In the rows, 100 means zero.
Rows swapped in pairs by one turn or mirror: which row each one swaps with
The rows were stretched afterwards, more along some directions than others.
vut: [90 87 95 115 76 95 109 92 91 106 98 115 79 115 72 104 98 77 109 113 66 88 104 99 121]
makof: [75 104 107 115 91 98 119 79 102 110 99 89 82 124 75 113 72 85 86 111 107 97 90 75 133]
vapil: [92 90 94 109 88 99 116 67 82 101 106 124 92 96 89 135 121 99 99 98 106 98 88 110 122]
Foz: [87 107 99 138 110 79 116 98 112 103 85 97 85 111 107 133 86 124 120 109 99 90 78 79 109]
Goti: [110 107 121 102 105 100 88 87 99 105 88 112 86 113 120 103 95 100 109 83 97 119 104 83 102]
derad: [121 90 80 92 122 87 124 97 111 92 103 100 87 107 103 97 98 114 112 95 101 96 91 104 98]
rotuv: [74 102 91 118 77 113 106 90 65 94 95 108 95 103 74 130 119 96 107 113 87 83 110 97 134]
Mafi: [94 100 113 116 96 104 113 100 115 92 108 87 106 97 103 114 70 108 100 98 99 104 103 94 104]
fesin: [78 96 107 128 111 90 105 99 86 114 95 96 95 129 103 126 81 109 119 94 94 94 87 85 101]
neb: [104 98 101 96 81 112 118 89 106 81 103 106 89 90 90 106 110 98 89 101 95 98 111 106 101]
meros: [120 91 101 69 87 104 108 91 88 83 103 109 86 119 105 84 99 107 102 103 83 89 96 96 100]
ler: [93 107 106 110 108 97 110 94 91 93 89 87 104 132 125 100 104 122 109 79 104 93 99 71 97]
guv: [98 95 118 127 92 83 93 83 118 96 98 107 89 92 88 131 89 90 108 94 110 105 94 84 118]
gozag: [94 106 117 125 105 107 86 91 102 93 102 85 102 99 107 117 90 108 108 89 92 105 103 85 110]
vova: [97 115 112 115 112 111 96 89 109 104 111 98 114 97 103 121 99 105 88 90 121 111 120 101 115]
Lemo: [73 106 98 149 107 81 103 93 92 129 95 98 90 111 98 142 90 89 112 111 115 109 94 89 123]
riz: [110 107 110 105 80 109 101 82 90 89 105 100 90 98 124 118 107 121 94 106 94 102 103 91 100]
Dalen: [91 109 113 110 125 106 113 105 95 89 99 78 111 106 113 118 93 120 90 86 116 115 99 99 98]
gepi: [81 97 89 107 88 105 115 79 84 116 103 102 105 117 113 98 91 94 86 86 103 95 106 95 128]
voput: [84 109 93 121 124 79 115 111 121 107 95 96 93 107 100 123 99 106 100 102 120 91 78 102 102]
buk: [113 96 109 98 74 122 77 80 77 92 110 116 84 98 114 118 128 103 119 109 95 93 125 99 99]
fepa: [107 121 97 98 100 116 113 87 85 105 100 106 91 91 90 107 94 89 95 104 97 91 108 101 119]
Dala: [104 93 119 131 94 102 110 85 81 101 83 77 93 122 125 131 71 141 112 88 83 92 93 64 96]
Bub: [110 96 91 137 106 97 124 84 95 107 91 96 90 97 106 137 89 106 112 91 107 116 109 100 113]
piban: [94 94 84 121 66 122 120 63 56 96 103 105 82 95 97 144 115 98 107 114 98 96 130 96 142]
fif: [68 121 99 148 80 108 100 79 72 115 88 111 78 101 99 157 122 98 110 119 114 96 106 89 135]
viz: [87 117 108 128 80 95 100 90 101 109 89 114 83 117 68 112 103 87 106 105 85 90 97 100 111]
mafu: [84 110 107 151 91 98 110 90 109 111 101 106 104 94 81 141 91 96 97 102 112 86 92 102 101]
neto: [53 113 104 143 79 104 105 75 74 108 94 111 96 94 72 150 110 86 107 106 97 101 102 108 135]
ref: [83 105 101 129 100 104 114 101 94 102 107 100 115 77 97 150 93 110 96 99 106 112 114 108 113]
Mon: [65 103 91 121 113 89 111 107 102 115 103 96 106 112 71 116 81 81 89 85 112 91 91 103 123]
vori: [89 117 87 98 104 98 125 94 103 105 104 105 105 82 74 120 80 90 90 101 108 100 102 92 121]
dedu: [116 78 93 96 99 98 90 89 92 99 127 147 89 66 82 115 127 71 108 107 116 109 112 146 117]
Zuv: [109 100 112 110 64 119 94 70 69 89 91 107 81 112 121 126 115 128 104 104 80 91 108 77 105]
veten: [96 92 92 109 112 84 105 115 102 95 103 96 89 95 94 109 112 103 119 112 97 88 89 105 103]
Mape: [101 84 99 100 87 98 105 86 93 98 97 109 83 121 105 94 125 87 108 100 99 96 102 89 113]
Vum: [89 122 100 107 113 108 111 80 79 108 102 105 94 94 92 119 98 105 95 80 106 116 99 111 116]
lonu: [84 103 98 125 55 120 100 60 81 126 117 125 73 90 84 125 119 78 96 116 100 81 114 109 148]
tif: [92 136 98 128 106 107 93 79 87 112 103 107 93 98 101 142 104 107 104 109 127 104 97 93 113]
Muni: [111 95 108 118 96 97 111 89 109 105 89 102 103 85 109 105 91 88 100 80 101 111 102 90 115]
lires: [88 114 106 104 86 100 81 76 91 108 97 103 111 107 116 85 90 100 105 71 99 91 101 79 122]
tet: [102 76 94 111 74 103 107 80 98 106 110 122 81 85 72 137 109 76 93 119 94 84 98 106 125]
kadaz: [76 108 102 126 104 103 98 100 91 120 111 87 103 126 109 100 81 114 102 80 95 89 99 96 114]
tete: [91 103 84 99 110 92 131 90 90 99 100 122 102 93 79 127 108 83 100 100 118 118 104 98 117]
Mupu: [113 107 116 95 93 120 104 75 90 95 91 102 101 107 103 88 96 99 89 82 92 101 95 85 108]
Dod: [106 98 80 101 112 101 93 88 76 96 111 124 107 68 108 119 126 96 114 87 103 110 115 129 111]
Vopur: [94 112 120 102 98 108 90 72 95 95 101 104 89 111 97 104 104 88 99 86 108 105 109 74 123]
tal: [84 85 92 111 73 101 114 83 96 112 100 88 87 129 90 108 99 101 94 105 87 74 92 84 122]
Dofim: [99 109 96 80 104 95 88 85 105 96 98 100 96 117 107 74 117 91 110 85 104 97 102 90 101]
nabi: [102 96 90 101 98 103 112 98 97 117 108 110 96 100 78 113 104 98 94 110 112 83 100 105 103]
mugen: [118 101 98 90 108 90 85 92 103 85 87 91 107 106 111 90 84 112 105 81 85 87 88 75 96]
dil: [107 86 100 101 80 112 86 74 78 107 123 143 89 85 92 117 133 86 106 102 113 90 118 121 115]
Pegu: [107 93 72 104 133 67 122 107 113 106 106 108 104 95 90 114 102 98 108 98 106 105 79 127 107]
pem: [100 79 93 121 75 101 103 82 79 110 121 129 102 85 94 125 122 87 108 103 98 99 108 128 122]
kav: [84 90 101 117 99 72 110 124 122 106 86 85 85 137 94 92 78 113 108 94 71 82 77 82 100]
tel: [103 98 103 108 79 101 88 99 104 105 101 107 78 85 100 103 113 92 116 99 95 100 116 101 105]
vem: [106 98 108 113 81 104 88 93 86 108 97 112 89 91 110 111 114 93 112 104 91 75 109 100 108]
sugup: [67 108 102 117 78 121 105 75 52 102 104 110 92 105 92 136 114 93 99 113 95 90 112 98 138]
Zokop: [82 107 100 139 94 87 104 103 102 103 81 67 85 139 110 107 74 118 117 91 72 81 81 54 100]
Laviv: [113 98 109 121 102 112 101 75 87 107 102 98 89 110 135 131 91 116 106 93 108 98 97 81 96]

Swapped with vapil: buk
Swapped with tet: Laviv
Swapped with kadaz: kav
Swapped with fesin: tal
Swapped with Dalen: veten
Swapped with Mape: sugup

